In the rows, zero is written as 128.
A single turn carries every row of the set below to another of its rows. Some are shown first; where does it send the rows asked next?
pel: [ 98 153 141 130 126 143 123 125 138  87 151 141 132 141]
Kib: [102 170 120 117 128 130 112 134 133 103 160 134 115 147]
mas: [119 153 102 125 128 119 126 118 145 129 158 162 136 108]
kesor: [108 172 133 146 144 147 138 115 139 136 172 145 136 105]
Felu: [101 185 140 113 111 152 125 135 145 110 135 130 109 124]
zunok: [ 87 174 111 131 125 162 151 133 122 129 147 150 117 105]
Midu: [114 180 148 120 105 137 129 121 144 130 136 158 133 102]
Sor: [123 172 117 117 131 157 110 117 128 141 156 134 108 109]
rimal: [ 94 162 115 137 132 137 135 151 146 123 156 162 121  91]
repu: [115 141 104 120 130 128 131 118 122 123 131 138 130 100]
nad: [104 149 122 125 106 144 138 145 157 127 172 151 118 106]
lisan: [ 95 180  99 125 121 152 110 135 140 125 165 142 124 131]
lur: [ 81 173 143 115 119 153 154 132 141 127 142 145 130 114]
mimud: [101 135 110 130 130 135 117 131 141 101 152 130 109 119]
Pifi: [126 163 125 110 140 119 118 122 136 134 141 133 121 104]
kadim: [102 152  99 123 140 124 118 128 131 117 148 160 111 129]
Nifeb: [116 158 134 105 128 155  94 124 124 125 141 137 124 110]
veb: [114 168 130 140 103 128 116 133 149 130 157 129 143 126]
bal: [123 148 141 133 148 139 124 126 110 134 145 146 118 119]
zal: [118 144 121 124 127 151 123 110 102 122 146 131 122 119]
fonit: [105 186 139 131 150 139 109 135 133 137 155 153 132 115]
Fedam: [109 170 116 111 143 148 135 145 145 101 163 138 135 137]
fiko: [127 156 142 111 130 157 136 138 131 101 143 156 146 113]
fome: [104 171 126 130 127 131 112 125 134 103 159 138 102 143]
Vigez: [126 171 128 125 121 173 123 134 126  95 154 133 126 113]
dod: [130 164 114 112 134 133 125 117 127 109 158 127 138  98]
miv: [ 80 190 129 122 117 151 121 121 126 128 149 139 121 132]
Kufom: [ 93 147 116 134 119 156 133 147 127 102 149 164 129  98]
fefu: [102 164 133 125 104 164 143 132 125 140 156 130 141 118]
Silev: [117 169 146 132 129 129 131 127 154 117 150 144 151 135]
gopa: [ 99 167 142 147 143 144 121 112 141 101 157 157 117 129]
figif: [105 162 136 131 117 151 100 139 148 105 138 151 106 127]
dez: [ 98 169 130 120 140 163 144 155 125 131 135 145 129 112]
piv: [123 168 130 141 119 151 145 116 137 113 159 145 142 143]
sig: [ 86 165 139 118 125 142 129 141 144 110 128 147 128  89]
Loke: [ 95 181 128 135 126 151 130 116 136 107 141 146 130  83]
Lir: [107 181 117 130 139 129 141 128 150 118 165 147 119 141]
Fuful: [ 98 145 132 131 116 136 151 113 125 131 150 132 142 106]
gekod: [113 136 114 130 136 129 132 122 124 134 131 137 120 103]
Fop: [114 159 108 149 138 164 130 123 136 110 166 136 123 102]
nisik: [ 85 178 138 117 112 153 152 119 142 116 142 149 127 108]
dig: [119 157 133 113 119 126 157 124 134 129 133 154 131 107]
lop: [113 158 128 120 153 141 112 147 136 116 137 167 138 114]
Mose: [117 118 126 136 122 147 129 134 134 119 150 143 126 120]
guba: [126 166 129 138  97 141 124 132 127 124 144 155 132 141]
fug: [ 98 152 117 121 116 151  95 117 147 138 140 146 134 111]
ziva: [121 154 109 120 113 165 117 128 147 139 137 146 110 119]
Gapin: [ 93 146 129 124 105 143 124 132 136 121 161 178 131 113]

pel moves to zal
rimal moves to Silev
Now these:
ziva moves to nad
lop moves to fiko
Mose moves to fefu
mimud moves to Fuful
Loke moves to gopa
lur moves to Kib

A single turn carries every row of the set below to another of its rows. Some are shown first; where does it send the rows asked next?
piref: [115 101 118 143 136 125 124 126 126 108 109 130 102 138 124 113 132]
bim: [134 112 140 111 119 128 134 145 157 107 117 123 135 127 131 120 136]
Famu: [147 122 137 138 149 132 111 139 133 137  93 131 138 137 133 143 115]
sadod: [149 120 139 142 134 134 122 142 128 136  92 131 139 134 138 144 111]
misip: [159 121 132 145 130 125 134 135 131 129 127 144 118 159 119 111 149]
zibu: [153 109 132 144 144 141 124 134 104 122 119 125 151 143 139 111 134]
dako: [138 146 145 138 115 133 135 108 142 136 132 112 114 128 135 129 135]
musag: [154 110 132 144 130 138 124 137 101 122 123 128 151 151 145 120 138]
rar: [128 121 129 111 146 113 130 125 135 132 121 104 135 152 138 105 128]
pupe: [116 109 150 145 117 120 110 122 128 104 144 125 133 130 148 128 108]
tapip: [119 124 152 133 113 108 122 120 132 116 159 126 127 146 144 115 121]
somo: [141 120 150 111 136 140 119 132 126 129  94 156 109 151 138 126 133]
Gib: [104 111 132 139 135 115 104 146 130 115 116 132 141 157 129 135 140]
Zaf: [125 120 146 138 119 149  96 108 125 107 127 131 116 137 144 142 149]
giz: [121 120 148 121 121 119 111 114 141 113 133 124 113 124 150 133 102]
sop: [110 126 146 123 120 111 112 113 130 117 143 137 100 144 144 125 120]
nofel: [142 126 145 108 140 139 116 137 131 127 102 158 114 148 132 127 145]
Pazo: [140 128 167 141 124 131 109 110 159 130 128 111 137 148 139 128 127]
nen: [106 128 161 151 130 143 113 107 110 124 124 130 125 146 141 115 137]
fopi: [161 118 135 139 127 121 131 130 131 134 123 142 115 172 127 114 144]

rar moves to piref
tapip moves to sop
Now these:
nen moves to dako
musag moves to fopi
misip moves to nofel

A single turn carries every row of the set below to another of its rows. Some are shown first; where does it send the rows asked next?
fadu: [143 126 118 141 118 134 118 112 101 152 140 138 151]
gon: [132 121 129 130 117 134 122 108  90 142 129 118 145]
Mugo: [114 125 148 117 129 121 139 135 105 134 130 138 156]
Tol: [108 142 129 130 134 124 148 112 118 130 149 129 132]
ledaz: [134 124 128 114 126 133 108 133 127 154 150 154 108]
Zoza: [110 137 130 123 138 126 147 118 126 141 161 131 140]
Feki: [123 126 123 121 129 140  99 141 126 147 149 150 110]
nak: [126 120 135 125 121 147 124 140 163 137 130 131 128]
pud: [109 135 129 118 144 126 147 121 131 130 155 133 130]
Bafu: [148 132 122 121  95 121 124 135 122 135 126 114 121]
pigad: [126 122 129 124 129 139 118 147 160 131 122 131 129]
kon: [113 125 136 129 131 146 104 140 127 149 139 150 110]
Segu: [116 132 147 103 125 122 130 127 111 136 126 143 157]
dipa: [119 121 103 137 104 140 117 131 125 110 128 133 140]
geme: [131 121 130 132 120 119  94 121 123 150 111 119 129]
Dav: [140 133 128 144  96 133 125 135 120 120 139 114 125]
suzig: [146 107 132 136 117 140  99 128 120 148 124 117 126]
dum: [142 135 124 127  94 124 132 139 118 121 131 116 137]
dova: [110 132 140 104 132 124 133 132 108 143 134 150 148]
butem: [119 124 140 127 132 140 121 137 162 141 126 137 127]
pize: [105 133 122 126 139 124 153 123 118 135 150 129 138]
kamor: [116 118 102 136 104 148 122 136 118 122 120 135 133]
mulof: [144 135 125 130  95 130 134 136 121 131 137 109 125]
bap: [128 117 142 130 139 130 120 144 157 136 128 140 134]
Lav: [106 138 121 124 146 128 142 128 125 139 157 132 138]
Zukem: [128 131 129 123 121 139 104 141 137 145 146 144 103]
ribon: [131 102 144 120 124 123 131 108 119 158 141 131 121]
Voki: [123 113 137 121 124 137 114 143 161 139 128 132 130]
fiv: [112 128 100 131 102 140 117 130 116 120 128 126 144]
lud: [114 130 101 128 108 147 129 128 118 114 128 134 143]
rigof: [142 109 130 136 121 129 101 126 127 148 115 114 125]
fimo: [131 110 145 125 140 128 122 104 118 154 147 134 124]
Mireb: [109 124 107 125 105 136 120 127 120 109 127 128 145]
nupos: [131 116 150 124 145 129 113 112 114 157 144 131 130]
zose: [133 124 120 136 119 138 121 107  95 145 126 128 151]
Medu: [126 139 134 105 123 119 127 124 103 144 127 146 155]

Zukem moves to dum
Tol moves to bap
Now these:
pud moves to pigad
Zoza moves to Voki
mulof moves to Segu
Dav moves to Mugo
Lav moves to nak
pize moves to butem
geme moves to fadu
gon moves to nupos
ledaz moves to Bafu
fimo moves to rigof

A single turn carries every row of the set below to another of its rows. Some are shown first; where does it send the rows asked next?
ditil: [117 136 107 129 129 123 136  91 131 133 134 121]
Vepo: [105 114 134 138 117 132 114 105 116 121 140 114]
tutug: [131 110 132 126 104 133 125 135 131 131 112 148]
Mafu: [120 162 124 142 116 113 124 139 122 112 134 123]
zuk: [116 130 127 133 115 128 122 108 121 105 106 108]
Kadu: [120 132 117 144 134 105 118 128 151 135 124 148]
Zoni: [107 113 130 138 132 116 111 128 141 145 149 130]
mugov: [126 141 117 139  97 133 120 150 137 129 130 134]
rogi: [114 116 147 115 129 127 104 130 121 121 125 108]
Zuvun: [138 110 132 122 105 128 131 133 130 129 110 144]
vaton: [139 129 118 127 126 124 156 109 129 121 114 122]
bub: [132 158 138 130 144 114 106 134 127 123 123 123]
sogo: [140 158 129 125 144 115 120 134 121 121 117 124]
vuse: [138 128 121 119 114 146 122 147 118 132 149 133]
sepuz: [145 134 128 116 122 135 146 114 126 147 137 136]
Dut: [116 161 118 145 125 109 123 135 129 113 132 136]
Med: [125 120 128 129 114 136 124 100 126 115 107 109]
zusit: [143 120 122 124 118 129 151 114 131 128 109 135]
nim: [121 161 118 145 125 107 119 139 135 118 127 131]
saso: [103 115 134 140 134 113 114 117 143 145 138 118]
fufa: [138 122 124 128 116 147 123 144 123 138 142 146]
fek: [107 122 123 134 120 129 123  93 123 123 138 109]
zanop: [116 131 118 139  90 137 122 140 132 123 134 134]
gef: [118 115 143 130 149 115 105 134 133 132 123 120]
rak: [125 120 131 136 158 113 114 135 140 132 122 126]
vumim: [126 159 119 114 120 138 121 136 117 128 147 118]
zasa: [120 137 117 145 130  99 117 130 145 133 120 145]
Dusi: [124 138 106 126 133 120 139  95 135 133 137 120]
Fasom: [136 137 124 121 109 146 122 145 119 136 147 134]
rinu: [144 124 126 115 139 128 142 113 127 147 136 135]
nuked: [137 121 121 127 122 123 155 115 126 124 108 137]
Liser: [106 120 121 133 123 131 120  97 121 117 144 113]
lotiz: [113 119 147 119 121 129 105 129 114 121 121 108]
Dubo: [121 112 138 130 150 111 111 141 129 131 121 121]
Velas: [129 160 121 115 122 131 121 133 114 126 144 110]

sogo moves to Zoni
Liser moves to nuked
ditil moves to Zuvun
Now these:
saso moves to Med
tutug moves to Velas
vaton moves to fufa
zusit moves to Fasom

A single turn carries every row of the set below to another of its rows. Some are shown first; where does it send the rows asked next?
vibu: [114 130 114 159 122 119 135 131 118 140 149 126 131 142 110 134]
kunag: [128 116 121 123 129 118 134 127 103 123  93 147 130 109 121 139]
bubog: [103 111 130 132 149 130 116 107 123 126 137 137 150 139 112 127]
mel: [117 124 114 159 126 118 138 129 111 138 148 127 128 145 112 135]
Vokaz: [107 117 119  89 129 127 127 133 141 120 139 146 126 146 130 135]
susur: [100 125 125 128 134 127 116 110 139 132 142 130 149 142 102 129]
medin: [109 115 118  88 129 126 130 132 139 121 140 145 123 150 129 137]
Raruf: [106 116 121  90 132 128 125 134 141 119 137 148 128 144 132 134]
Vesu: [111 104 123 127 144 125 127 102 111 129 143 131 139 153 106 133]
seta: [122 126 122 123 125 119 129 131 116 124  92 147 135 103 120 137]
Vaga: [118 124 104  96 104 119 142 150 114 136 136 138 125 111 107 148]
tik: [108 105 128 130 149 128 122 104 113 126 138 136 145 145 110 130]
zubu: [109 133 119 163 128 122 128 134 124 137 144 131 138 132 116 129]
Zep: [123 107 106  99 117 120 146 146  94 130 132 144 122 113 114 149]
Pokol: [122 115 103  96 108 118 146 147 103 134 135 140 121 115 109 150]
nurem: [115 118 119 164 136 122 135 129 105 133 143 134 133 138 120 131]
ruk: [126 135 115 113 119 120 143 123  97 117 147  99 121 121 119 132]
pum: [104 125 121 124 129 124 121 108 137 135 146 125 143 149  98 132]
Povi: [108 118 119 123 130 122 126 105 127 135 148 123 138 156  97 135]
duzo: [112 109 120 124 136 123 128 103 117 133 146 126 136 157 100 136]
bos: [112 121 121 165 137 123 130 132 111 132 141 136 137 133 121 129]
Dafit: [127 136 110 113 102 111 138 129 124 136 105 131 122 120 103 145]
vabol: [133 127 109 113 106 110 144 125 112 135 106 131 117 126 104 148]
niza: [110 108 121  90 137 128 130 131 130 117 137 149 124 148 134 136]
Nub: [120 136 120 121 116 118 127 133 128 128  96 142 135 103 114 137]
rugat: [111 134 116 160 123 120 131 133 124 139 147 128 135 137 112 132]
Sib: [136 116 111 115 116 112 145 123 100 130 103 135 117 126 110 147]
kego: [110 127 112 102 113 125 132 154 121 129 128 148 137  95 116 142]
paziv: [111 119 115 104 122 127 131 153 112 126 124 153 138  93 121 140]
gula: [133 112 117 119 125 115 141 124  97 126  97 142 122 118 117 143]
guve: [109 128 121 165 134 124 128 133 118 134 141 135 140 130 120 128]
tif: [121 144 115 113 114 121 139 127 109 119 148  98 125 117 117 130]
pudun: [111 112 118  88 130 126 131 131 134 121 140 145 122 151 130 138]
vuzur: [114 139 126 122 133 129 128 130 107 109 136 112 139  98 132 122]
pamo: [116 150 119 116 115 124 132 130 117 117 144 102 132 108 120 127]
tigo: [122 140 115 117 106 115 131 132 131 133 101 135 130 111 107 141]
temus: [113 147 123 119 124 127 128 131 116 113 139 108 137 101 126 123]
Fefe: [112 129 107  98 106 122 136 153 122 133 133 142 132 103 110 145]
vimud: [118 119 116 161 131 119 138 128 105 136 146 130 129 143 116 134]
Bobu: [115 109 114 105 127 126 136 150 100 124 124 154 134  98 123 142]
moba: [120 105 111 102 125 124 142 147  93 126 127 150 127 105 120 145]
gime: [124 124 123 120 136 126 138 123  87 109 139 110 128 111 131 127]
sabif: [108 109 122  91 138 129 127 132 133 117 135 150 127 145 135 135]
vimo: [107 113 122  91 136 129 125 133 137 117 136 150 128 143 135 134]
Rovi: [100 120 129 131 142 129 114 110 134 128 138 135 152 137 108 127]
bez: [127 126 118 116 128 122 143 122  88 113 144 104 122 119 125 131]
rom: [111 108 119  89 134 126 131 130 130 119 139 147 122 150 132 137]
Vapa: [119 129 126 122 138 128 132 126  95 107 136 114 135 103 134 123]

gula moves to Dafit
ruk moves to temus
niza moves to medin
Now these:
Pokol moves to kego
guve moves to vimud
pum moves to bubog

A single turn carries every row of the set below to another of its rows. Some are shown first; where does it send the rows asked next?
neni: [116 141 145 140 134 121 162 100 148 169 142 123 113 156 117 113 117 125
 123 137 130 115 117 126]
ruvil: [129 135 138 134 139 114 169 108 148 171 140 130 121 141 116 107 118 125
 124 141 134 119 112 124]
Vepi: [127 151 141 117 106 130 131 148 144 168 119 150 127 136 125 115 105 118
 116 123 133 117 126 136]
bezol: [122 158 129 120 135 124 103 102 118 161 145 133 129 148 130 131 104 109
 116 120 137 129 140 147]
Mis: [122 160 121 107 103 133 157 125 136 141 127 117 143 139 103 131 130 125
 130 137 125 144 135 134]
kag: [108 135 109 142 142 108 152  98 124 138 130 140 116 150 142  91 138  98
 119 147 135 127 146 130]
tuv: [103 157 117 121 135 133 119 109 109 145 132 129 138 124 130 139 111 123
 129 117 149 124 145 144]
Fanod: [114 161 115 119 140 119 118 119 112 149 143 137 149 133 134 129 103 131
 131 119 150 121 133 142]
mobut: [113 139 122 102 129 120 124 111 144 135 132 127 121 153 131 120 141 118
 102 160 140 100 153 114]
Revak: [120 154 134 115 126 124 120 124 135 115 104 140 123 160 154 111 133 113
 115 128 148 128 121 140]
valed: [136 148 111 115  98 123 157 122 139 142 129 125 142 152  96 119 127 124
 132 144 127 133 137 141]
Timak: [121 147 148 126 101 120 127 140 149 166 115 140 127 141 130 117 102 116
 113 125 143 113 135 125]
vodo: [127 149 144 116 108 112 136 146 148 168 120 139 123 133 133 124 105 118
 108 130 144 118 128 120]
salo: [114 127 117 108 136 130 125 120 139 134 141 114 131 136 124 115 137 119
 102 168 140 112 154 128]
denem: [105 130 112 110 128 130 139 114 139 123 132 119 124 142 116 128 145 133
 115 150 141 129 161 119]
pono: [117 144 125 136 118 131 151 105 122 130 130 130 130 120 140  92 108 120
 125 163 158 110 113 120]
tuvup: [116 134 137 142 135 107 158  94 150 167 139 127 110 147 109 118 116 115
 120 140 137 120 119 131]
dogap: [ 97 144 111 146 134 118 150 106 118 138 136 140 115 158 149 105 136  97
 122 145 128 139 136 124]
mirep: [120 150 105 140 129 130 143 105 118 138 149 127 130 122 128 100 112 130
 131 133 168 118 123 111]
nudu: [130 156 117 122  94 135 136 117 137 145 136 117 149 142 109 118 123 103
 138 145 118 137 127 140]
zomu: [117 155 126 115 123 135 124 131 127 121 104 147 116 152 149 119 132 108
 113 132 145 122 114 146]
Rova: [104 144 119 144 140 119 156 108 113 143 132 133 121 160 148  93 134  94
 114 147 135 134 142 133]
Tevu: [120 158 141 119  98 124 123 138 144 167 110 142 127 138 134 113 114 115
 129 121 135 111 127 121]
Mem: [108 136 102 110 127 132 133 123 140 125 131 127 125 153 111 115 140 134
 104 153 133 119 158 136]
rutup: [123 142 146 129 131 131 159 109 145 176 139 126 106 146 107 102 123 121
 121 138 135 114 116 126]
noto: [113 156 118 116 130 129 111 123 136 121 110 151 121 156 151 113 138 112
 119 121 137 124 124 137]
Dogo: [115 148 122 132 124 132 153 106 116 137 141 123 131 109 116 108 112 120
 131 137 172 126 128 119]
poguv: [113 145 127 118 129 117 116 116 132 122  96 142 125 155 152 109 136 112
 127 133 138 129 128 149]
nosin: [119 154 123 113 138 115 105 101 123 145 146 121 142 133 139 133 109 118
 132 130 131 124 142 149]
Numef: [130 151 124 129 102 134 147 119 138 149 130 123 145 153 117 114 117 116
 126 149 114 157 115 139]
sutu: [126 148 123 127 117 146 142 111 125 132 153 119 124 115 131  95 114 123
 130 153 153 118 114 116]
Laref: [106 133 124 139 153 114 150 108 118 152 134 131 119 151 145  91 137 106
 116 150 137 142 141 128]

noto moves to kag
Laref moves to rutup
Now these:
Mis moves to tuv
Mem moves to mirep
nudu moves to nosin
mobut moves to pono
Timak moves to Revak
zomu moves to dogap

